In the data rows, the value 128 means zero.
Here are some points, each followed by its number:
[199 105 210 102 149 138  79 111] 0
[122 168 125 164 109 124 174 110] 1
[178  79 175  74 151 135  77 108] 2
[ 95 115 107 111 148 137  73 109] 3
[105 130  95 133 151 134  79 109] 4
[112 137 109 137 107 120 180 182] 5
[103 138 106 129 154 135  82 107] 6
[212 114 197 115 156 137  81 108] 7
[108 142 105 141 152 138  79 111] 8
[103 128  99 124 109 121 175 192] 9
[102 121  87 121 104 118 175 109] 10
[110 152 117 147 107 117 175 109] 11
[ 99 153 102 144 143 134  78 113] 12
[183  77 176  77 103 121 177 188] 13
[143  65 148  69 104 121 176 108] 14
[103 100  95  99 156 137  83 112] 15
[101 120  97 123 147 137  75 183] 16
[113 156 118 161 151 137  79 110] 17
[141 167 141 169 154 138  77 107] 18
[103 135 100 136 105 116 174 187] 19
[182  89 195  80 151 136  83 106] 20
[ 93 144  99 147 102 122 172 106] 21
[106 149 101 154 153 134  79 112] 22
[104 128  97 130 102 118 181 107] 23
[157  68 156  66 107 121 178 112] 24
[113 158 107 158 104 122 178 109] 25
[ 98 135 103 140 152 132  78 115] 26
[108 150 105 141 104 114 182 110] 27
[148  70 141  66  98 121 177 185] 28
[183  78 190  85 150 135  80 111] 29
[120 151 115 161 103 122 180 110] 30
[202 129 200 131 104 121 174 114] 31
[206 100 193 106 154 134  73 112] 32
[107 148 115 151 153 140  81 189] 33
[119 155 109 149 105 120 179 110] 34
[118 166 119 160 152 134  75 107] 35
[164  74 166  73 107 125 185 108] 36
[115 161 125 161 105 124 179 106] 37
[ 95 119  94 123 102 118 174 186] 38
[201 122 197 115 154 140  76 111] 39
[106 143  98 144 110 117 182 116] 40
[103 143 113 159 102 117 179 108] 41
[102 135 107 148 155 139  82 110] 42
[104 139 106 137 150 135  76 184] 43
[203  99 195  93 153 141  74 108] 44
[140  74 146  70 149 134  77 185] 45
[117 171 131 161 108 119 173 189] 46
[204 137 190 138 154 138  82 115] 47
[121 162 123 150 102 119 178 113] 48
[110 151 113 151 105 120 181 109] 49
[104 147 105 150 151 144  84 185] 50
[102 143 106 133 101 119 178 108] 51
[107 107  94 100 155 136  80 183] 52
[104  97 108 105 152 139  81 109] 53
[111 154  98 146 152 140  80 184] 54
[104 141 101 134 106 123 180 189] 55
[141  72 146  64 102 120 172 185] 56
[109 110 101 117 155 141  77 115] 57
[106 130  97 140 105 119 180 108] 58
[105 138 106 140 103 118 176 109] 59
[193  94 189  89 156 142  82 114] 60
[111 164 128 166 148 140  78 111] 61
[182  81 182  74 107 121 179 115] 62
[107 144 108 143 102 124 176 111] 63
[108 141 106 138 101 115 174 188] 64
[205 106 205 107 147 134  76 112] 65
[189 163 178 153 155 136  77 111] 66
[116 149 117 163 107 120 177 107] 67
[ 98 127 105 131 144 138  77 184] 68
[122 150 107 151  98 121 175 111] 69
[132 172 141 171 102 122 177 113] 70
[139 167 147 173 106 120 175 112] 71
[111 153 109 143 107 122 179 188] 72
[205 114 202 114 109 114 175 114] 73
[ 93 132 106 133 105 116 172 182] 74
[108 144 101 150 105 118 174 114] 75
[103 112 101 111 107 113 178 113] 76
[192 148 190 163 151 131  74 113] 77
[ 99 122  98 120 155 136  80 110] 78
[101 130 100 129 104 119 180 116] 79
[125  75 117  75 105 128 177 114] 80
[110 149 105 145 151 130  78 181] 81
[103 123  95 113 104 121 182 108] 82
[201  98 191  95 147 135  81 108] 83
[112 141 104 146 108 122 174 110] 84
[123 159 130 175 105 119 180 105] 85
[206 110 201 101 105 121 177 104] 86
[110  87 105  98 154 138  82 109] 87
[204 110 205 113 106 119 174 109] 88
[126 158 126 161 109 121 180 117] 89
[123 162 122 160 150 139  79 183] 90
[110 142 108 141 147 138  81 183] 91
[198 113 200 104 157 137  74 109] 92
[104 131 109 138 107 119 179 110] 93
[175  81 181  74 101 117 179 109] 94
[110 147 103 147 104 122 179 187] 95
[100 133 109 130 151 135  79 185] 96
[107 143 107 143 149 140  73 108] 97
[106 146 110 150 106 121 178 188] 98
[105 145 112 155 147 139  78 105] 99
[128  82 123  74 154 135  75 112] 100
[194 150 201 151 147 135  76 108] 101
[128 171 121 171 147 138  74 112] 102
[ 95 118  95 117 101 118 178 107] 103
[103 112 100 104 152 134  75 113] 104
[177  78 178  64 147 137  69 182] 105
[100  99 106  96 150 138  72 109] 106
[178  76 177  74 148 140  78 105] 107
[116 151 119 151 109 124 177 190] 108
[199 150 196 150 154 136  81 107] 109
[108 156 122 159 104 115 179 111] 110
[108 157 114 149 148 140  75 109] 111
[100 110 102 103 147 137  75 110] 112
[148  65 160  72 107 122 183 108] 113
[156  67 162  65 101 119 180 109] 114
[135 170 128 171 148 135  75 111] 115
[123  76 128  81 156 132  77 184] 116
[144  73 145  70 105 116 172 113] 117
[211 110 205 111 154 136  76 111] 118
[107 124 105 111 151 134  77 110] 119
[117  85 108  99 153 137  78 105] 120
[153  62 158  66 100 118 177 109] 121
[108 141 111 146 155 138  77 181] 122
[105 151 101 146 106 121 172 107] 123
[107 136 101 141 106 118 180 114] 124
[119 157 113 157 103 118 175 110] 125
[100 136 108 139 158 139  80 187] 126
[116 163 120 161 145 135  76 112] 127
[146  69 144  70 107 116 180 186] 128
[199 106 205 110 153 135  78 107] 129
[146 174 159 167 104 123 180 110] 130
[206 103 200 101 152 135  81 113] 131
[ 99 155 113 155 104 119 178 108] 132
[107 138 102 136 147 132  79 112] 133
[143  71 145  70 155 140  74 106] 134
[103 144 100 135 150 144  83 112] 135
[210 110 195 101 105 123 175 107] 136
[120 165 115 161 108 121 178 117] 137
[105 123 100 117 151 132  78 109] 138
[130  74 134  63 105 119 177 113] 139
[109 153 120 154 106 121 179 113] 140
[123  76 117  74 152 133  73 112] 141
[114 143 105 144 103 123 175 109] 142
[133 171 128 162 104 121 171 107] 143
[101 124  95 128 106 116 176 108] 144
[130  80 137  75 106 120 176 110] 145
[128 165 129 162 157 133  78 109] 146
[ 97 124  99 129 109 124 173 113] 147
[101 111  97 109 103 121 180 110] 148
[103 129 102 131 149 142  81 113] 149
[129 165 129 155 106 123 175 109] 150
[191  98 195 105 154 139  77 112] 151
[201 129 206 135 152 137  79 112] 152
[127  71 124  68 101 125 172 183] 153
[187  78 192  76 111 121 183 182] 154
[103 127 105 108 104 118 176 111] 155
[115  80 121  88 152 136  77 180] 156
[105 152 119 151 107 119 180 112] 157
[114 149 114 155 154 130  81 109] 158
[137 163 138 159 109 115 175 111] 159
[131 165 133 171 154 138  82 110] 160
[125  72 122  70 108 114 174 183] 161
[ 94 118  95 123 110 117 176 110] 162
[161 175 163 175 149 141  75 109] 163
[128  71 138  66 145 136  83 113] 164
New points follow, each followed by the numbers of its two nearest points above, nearest first.
[ 99  98 109  94 150 140  76 112] 106 53
[131 161 134 170 106 123 172 187] 46 108
[125  72 126  71 106 114 177 185] 161 153
[104 136 113 135 110 120 178 106] 93 59
[126  71 118  74 102 120 177 108] 80 139
[118 162 121 154 104 119 176 111] 48 125
[129 166 124 164 103 128 177 190] 46 108
[121 145 117 165 107 116 174 182] 108 98
[128 167 135 162 103 117 173 189] 46 108
[111 128 101 132 157 135  79 106] 4 6
[147 174 151 173 108 122 179 184] 46 108
[100  96 105 101 151 137  84 185] 52 156
[161 173 164 165 104 124 184 183] 46 108
[139 173 141 171 102 120 179 187] 46 108
[129 173 139 174 107 120 180 107] 70 71
[159 178 148 161 149 137  77 183] 90 33
[164  71 155  66 103 122 177 112] 24 114
[183  76 176  75 152 132  79 109] 2 107
[105 122  92 122 101 120 174 113] 10 144
[118  79 114  91 154 137  75 109] 120 87
[105 155 106 148 153 131  79 109] 22 12
[123 163 119 161 106 122 174 115] 137 1
[113 133  96 136 107 117 174 184] 19 5
[118 171 130 160 104 115 178 184] 46 108
[130 164 121 163 106 121 178 183] 46 108
[120  74 123  86 107 114 180 188] 161 153
[106 138 105 125 151 131  77 106] 6 133
[ 96 139 107 140 152 135  77 108] 26 42
[127 168 120 165 147 140  73 108] 102 35
[115 143 115 157 149 136  81 113] 158 99
[115 157 115 142 154 135  78 114] 111 158
[202 124 208 126 155 135  75 112] 152 39
[112 158 113 152 146 141  75 114] 111 17
[104 155 112 152 151 134  78 110] 111 22
[202 135 206 145 154 133  76 108] 152 109
[122  92 114  81 102 123 177 110] 80 145
[116 148 117 167 151 140  82 111] 17 158
[ 92 151  98 147 107 121 179 112] 21 123
[115 160 125 163 103 121 175 109] 37 110
[119  89 113  85 112 118 169 181] 161 153
[135  68 150  72 104 123 171 109] 14 117
[185  79 183  78 105 117 176 184] 13 154
[ 92 121  94 122 155 138  84 188] 16 68
[108 136 109 130 156 136  74 112] 6 133
[184 155 192 161 149 134  78 111] 77 101
[146  66 144  76 110 124 178 188] 128 28
[102 126  99 139 110 122 184 111] 58 93
[121 166 125 162 153 136  85 184] 90 33
[ 90 112 101 116 147 138  80 110] 3 78
[ 96 118 100 115 105 121 173 185] 38 9
[100 134 112 132 154 135  80 110] 6 26
[ 97 117  97 128 106 121 175 185] 38 9
[185  79 187  87 150 134  77 107] 29 20
[113 159 109 157 106 127 180 109] 25 34
[170 171 171 176 103 120 180 102] 130 71
[ 96 100  96 106 153 137  80 184] 52 16
[132 163 136 167 152 136  78 117] 160 146
[109 145 108 142 103 121 175 111] 63 142
[103 120 103 136 145 135  76 185] 68 16
[140  70 152  77 108 117 183 189] 128 56
[119  83 110  91 108 117 178 115] 80 145
[171  70 167  67 104 124 177 109] 36 114
[111 169 122 158 152 136  76 187] 90 33
[135 168 134 170 149 135  73 115] 115 160
[117 155 112 160 152 132  74 182] 90 81
[128  80 122  79 151 139  78 112] 100 141
[196 139 195 139 150 139  78 110] 47 152
[126 167 135 169 150 143  77 113] 160 115
[178 161 168 168 107 120 178 107] 130 71
[115 156 114 169 153 135  79 114] 17 127
[115  86 116  86 103 117 169 109] 80 145
[107 129 106 134 152 137  81 114] 149 133
[106 129 111 135 106 123 177 109] 93 59
[115 152 122 164 151 133  75 110] 17 127
[176 165 183 170 107 120 173 112] 130 71
[109  95 104  91 107 126 176 109] 148 76
[148 175 156 183 153 138  72 110] 163 18
[108 145 101 133 105 119 178 106] 51 59
[107 138 108 131 149 135  83 106] 6 133
[107  94 110 100 104 118 173 184] 38 161
[109 155 122 154 107 125 173 114] 140 157
[ 96 128  93 122 153 133  79 113] 78 138
[140 171 147 175 104 124 178 113] 71 70
[ 99  98 100 100 149 142  76 111] 106 53
[139 170 146 167 150 136  76 116] 18 160
[124 167 123 173 104 123 173 112] 1 85
[153 171 149 168 151 136  78 106] 18 163
[186 168 165 168 146 137  73 111] 66 163
[100 121  99 121 155 139  74 106] 78 138
[153 175 142 163 153 143  75 112] 18 163
[105 155 102 149 110 118 176 112] 123 75
[131  82 134  77 147 136  75 108] 100 164
[147  73 151  64 154 135  73 189] 45 116
[210 124 209 131 149 132  79 113] 152 39
[109 139 105 145 156 138  78 110] 8 42
[154  61 149  75 106 114 177 190] 128 28
[111 145 103 150 151 134  78 184] 81 122
[191 154 204 152 149 136  75 112] 101 109
[168 166 164 171 103 118 173 113] 130 71
[118 153 117 148 150 134  79 190] 33 81
[200 106 203 111 152 130  76 105] 129 65
[128 162 127 177 100 117 177 190] 46 108
[136 167 123 164 109 116 180 184] 46 108
[ 96 120  96 121 109 118 180 111] 162 103
[129 166 127 165 157 137  79 110] 146 160
[111 158 111 159 102 125 174 113] 25 125
[122 160 122 165 157 133  81 185] 90 33
[126  75 124  77 107 120 177 115] 80 145
[104 127 100 113 108 119 185 185] 9 38
[201 105 206 108 105 119 176 113] 88 73
[115  89 112  92 106 116 180 111] 80 76
[135 172 130 167 152 136  72 185] 90 33
[101 124 102 121 107 118 179 187] 9 38
[113 157 120 166 151 141  81 112] 17 61
[123  80 119  83 108 119 183 183] 161 153
[ 98 108  93 107 158 135  74 112] 104 112
[141  73 157  75 107 121 183 114] 113 14
[138 165 131 156 104 118 177 186] 46 108
[140  61 144  79 111 116 176 184] 128 56
[202  93 193  85 106 122 179 188] 154 13
[121 162 116 165 102 119 178 117] 137 125
[124 163 132 176 104 118 177 113] 85 70
[142  67 148  74 155 139  81 114] 134 164
[ 98  95 107  95 153 140  76 109] 106 53
[121 160 122 154 105 124 173 112] 48 125
[119 157 111 157 106 121 175 184] 108 72
[155  67 152  71 108 119 175 183] 128 28
[125  85 117  77  99 119 174 112] 80 145
[135 168 123 170 108 124 177 184] 46 108
[147 172 145 166 151 138  75 110] 18 115
[104 144 113 147 102 115 181 187] 98 95
[139 174 142 175 105 115 177 186] 46 108
[ 98 102 106 110 157 135  77 110] 53 104
[139 169 143 175 109 117 174 111] 71 70
[118  87 115  86 105 120 172 107] 80 145
[131 162 130 165 106 116 179 116] 89 159
[185 167 177 161 143 132  78 113] 66 77
[110 151 110 153 150 139  72 191] 33 50
[156  71 157  67 108 125 172 109] 24 114
[128  78 133  76 107 118 178 104] 145 139
[ 93 101  98 104 103 125 179 113] 148 76
[147  65 144  62 109 113 178 190] 128 56
[199 129 208 131 106 120 179 106] 31 73
[120  74 117  79 152 138  75 105] 141 100
[140  71 138  72 152 140  72 116] 134 164
[168 169 170 174 150 138  79 109] 163 66
[110  77 110  81 103 117 174 181] 161 153
[109 136 100 136 151 133  76 109] 133 4
[204 127 209 127 103 120 176 112] 31 73
[ 98 132 101 124 157 132  78 187] 96 68
[100 127 103 134 110 121 171 117] 147 79
[ 99 110  97 104 103 124 179 108] 148 76
[169 163 163 166 152 136  83 104] 163 66
[104 159 109 149 150 133  74 111] 111 12
[163 168 171 161 108 121 183 110] 130 71
[116 162 118 166 105 122 177 114] 137 37
